[[-0.11 -0.01 -0.05 -0.06 -0.08 -0.20 -0.20]
 [-0.18 -0.01  0.00 -0.13  0.06 -0.11  0.03]
 [ 0.08 -0.06  0.01 -0.20  0.07 -0.09 -0.21]
 [-0.08 -0.12  0.09  0.04  0.06  0.10  0.07]
 [-0.17 -0.02 -0.05  0.16 -0.13  0.02  0.14]
 [-0.06 -0.15 -0.19  0.14 -0.13 -0.08  0.07]
 [ 0.16 -0.16  0.07 -0.08 -0.03  0.03 -0.16]
 [-0.02 -0.19  0.04  0.15 -0.09 -0.12 -0.18]
 [-0.07 -0.15 -0.12 -0.13  0.08  0.04 -0.20]
 [-0.14  0.03  0.00  0.10 -0.19 -0.01 -0.11]] >> -0.18

[[-131.68  108.54   99.77  226.99   51.08  146.71  -23.76   58.90   28.91
   200.74  193.07]
 [ 157.22  -60.59 -148.36 -176.02  119.62 -222.79   -2.97  -61.92  272.10
   -39.44  -87.21]
 [-127.52  168.58  159.08  175.61  -29.08  172.25  110.26   50.02 -134.08
   161.02  229.43]
 [  85.77  119.89   59.23  106.54   61.29   -9.76  123.79 -189.84  -54.91
   -82.38  105.84]
 [-131.79  159.45  217.61  243.27  -47.40  282.31   87.34  139.21 -181.76
   172.87  212.24]
 [ 213.87  -45.88  -83.76 -174.57   71.48 -154.17   68.25  -41.19  143.88
  -117.82 -116.65]
 [  69.74   92.87   78.00   40.39    8.92   39.38  134.03  -44.96  -77.00
   -35.23   70.33]
 [ 108.32  -22.56   26.35  -68.11    9.33   40.83   48.62  144.91   46.35
     2.74  -65.88]
 [  90.14   94.51  151.34  159.24    7.19  162.37  110.63   -6.85 -145.33
   -65.84   55.46]
 [ 154.99  -40.14  -10.78   13.82   92.38   -1.29  -21.94   29.17  130.47
   -54.50  -83.11]
 [  72.55   29.70   14.38   54.02   74.94    2.36   19.09  -23.11   77.50
     0.36   24.13]
 [ -74.96  118.81  190.79  234.58  -17.42  261.02   51.95  131.78 -130.97
   127.29  151.55]] >> 157.22

[[  68.3   95.1 -226.5  -43.5 -171.7 -160.8 -215.1 -218.3 -243.4 -178.1
   104.7]
 [ -77.5  -78.0  144.0   -8.9 -170.0 -132.9  114.9  170.6  170.6 -181.3
   -92.2]
 [-180.7 -152.9   -9.8   95.1  -48.0  -18.6   12.3    2.3   20.1  -55.4
  -150.4]
 [  74.3   41.4 -109.6 -267.3 -112.9 -171.0 -105.1 -154.0 -182.3  -47.0
    40.7]
 [ -11.3  -21.4 -195.9 -256.7 -123.0 -169.4 -197.3 -207.6 -223.3  -57.8
   -22.0]] >> -77.5

[[ -7.400  -0.350  -2.560  -6.986   2.148 -13.881 -14.534 -13.064  -2.538
    4.607  13.591   9.560]
 [-15.804  -2.711  -5.991  -3.586  -7.509 -18.935  -2.991 -13.304  -9.283
   -2.416   9.378   8.533]
 [ -4.609   1.320  -1.609   6.879   3.784 -13.226  -1.696 -26.273   2.712
   -5.961   5.473   0.298]
 [ -6.952 -11.081  -2.121  -4.368   3.726  10.821  -9.420  -4.037   2.669
  -12.237  18.523  -8.275]
 [ 12.409  -2.037   1.782   8.984   5.804  10.687  -0.040  -4.864   7.781
   -3.417  -5.514 -17.634]
 [-10.575  -2.108  -4.431 -20.591  -5.250   1.277 -12.881   9.814  -9.578
    5.646   7.966   5.538]
 [ -5.163   4.848  -3.978 -16.324  -8.757  -2.165  -7.676   9.685 -13.277
   15.987  -3.960   2.366]] >> -15.804

[[-0.006 -0.070  0.157 -0.012  0.034 -0.052]
 [-0.046 -0.017 -0.167  0.046  0.034  0.010]
 [-0.114  0.034 -0.006  0.133  0.034  0.013]
 [ 0.030 -0.102  0.115 -0.060  0.012 -0.063]
 [ 0.086 -0.061  0.088 -0.110 -0.017 -0.037]
 [ 0.040  0.084  0.152 -0.022  0.021  0.025]
 [ 0.062  0.108 -0.105 -0.039 -0.046  0.066]
 [ 0.013 -0.132 -0.098 -0.047 -0.140 -0.051]] >> -0.046

[[-0.006 -0.092 -0.086 -0.194 -0.004  0.016]
 [ 0.043 -0.063 -0.061 -0.114  0.065 -0.055]
 [-0.014 -0.013  0.171 -0.010 -0.217  0.142]
 [ 0.061  0.007 -0.115  0.028  0.221 -0.166]
 [ 0.242 -0.196  0.119 -0.224  0.049 -0.148]
 [ 0.044 -0.053 -0.084 -0.097  0.103 -0.077]
 [ 0.034 -0.044 -0.084 -0.076  0.103 -0.078]] >> 0.043
---
[ -7.48  -3.82  15.49  -5.81  14.80 -13.02] result: -3.82

[ 1.460 -0.899 -0.074 -0.019] result: -0.074

[-1.418 -1.930  1.983  0.782 -1.083  0.350 -1.065] result: 0.350

[-1.7 -0.1 -1.6  0.0  1.7] result: -0.1

[-0.044 -0.109 -0.010  0.128] result: -0.044

[-0.09 -0.12 -0.07 -0.10  0.16] result: -0.09

[ 188.137 -108.591  110.836  115.536   34.583] result: 110.836

[-1.65 -1.71  0.23 -1.96  1.09  0.15] result: 0.15

[[-0.88 -0.57 -0.74 -1.19 -0.49]
 [ 1.05 -0.96  0.42  1.42 -1.02]] result: 0.42

[-0.05  0.10  0.00 -0.14] result: -0.05
---
-0.106	0.172	0.158	0.166 -> 0.166
0.157	0.186	0.147	-0.131	0.086 -> 0.086
-76.9	92.9	46.5	-138.1 -> -138.1
0.2	0.3	-0.5	0.5	1.2	-1.0	0.1 -> 0.1
0.021	-0.153	-0.034	0.145 -> 0.145
14.7	-16.6	-3.9	-7.5	1.2 -> 1.2
28.76	-39.34	56.15	-98.74	137.70 -> 137.70
0.081	0.045	0.126	0.004	0.047	-0.115 -> -0.115
0.113	0.091	0.037	0.122	-0.128	0.138	0.097 -> 0.097
-0.026	0.138	-0.105	-0.138 -> -0.138
---
[2129 1553 5183 3801 7990 2734 4091] >> 7990, 5183

[8343 7658 5829 3264 4629 3108 1318] >> 8343, 7658

[[ 256 -274   37  972  229]
 [-613 -345 -121  794 -675]
 [-387 -319 -163  318 -302]] >> 972, 794

[-719  936  602 -303] >> 936, 602

[[8494 7529 5597 8242 8803]
 [8389 7275 6541 7911 7048]
 [9040 7832 7075 8379 3155]] >> 9040, 8803

[6916 8477 4766 6179 2646 8351] >> 8477, 8351

[[178 139 163 198 168 159]
 [ 75 252  70  56  71  35]
 [122 186 131 173 119 137]] >> 252, 198

[179 834 941 551 233 539] >> 941, 834

[6065 5782 8028 5306 6180 4626 3148] >> 8028, 6180

[[60 54 43 52 45 45 65]
 [37 37 41 21 28 59 77]] >> 77, 65
---
[[5094, 6351, 6917, 6085], [2783, 4776, 3724, 9150]] gives 6085
[[237, 601, 780, 724, 406, 565], [356, 447, 627, 579, 590, 482], [778, 338, 107, 180, 590, 387]] gives 482
[[5, 6, 4, 6, 5, 3, 7], [8, 4, 4, 2, 5, 3, 2], [4, 4, 4, 2, 4, 3, 5]] gives 2
[[9, 68, 79, 73], [40, 24, 67, 4]] gives 73
[[200, 144, 127, 169, 125, 120, 155], [55, 18, 176, 121, 113, 137, 128]] gives 155
[[714, 608, -25, 433, -83], [239, -985, -99, -77, -388], [380, -856, -157, -664, 404]] gives -388
[[-87, 726, 103, -270, -867], [-157, -160, -277, 174, -513], [-218, -366, -310, -91, -505]] gives -513
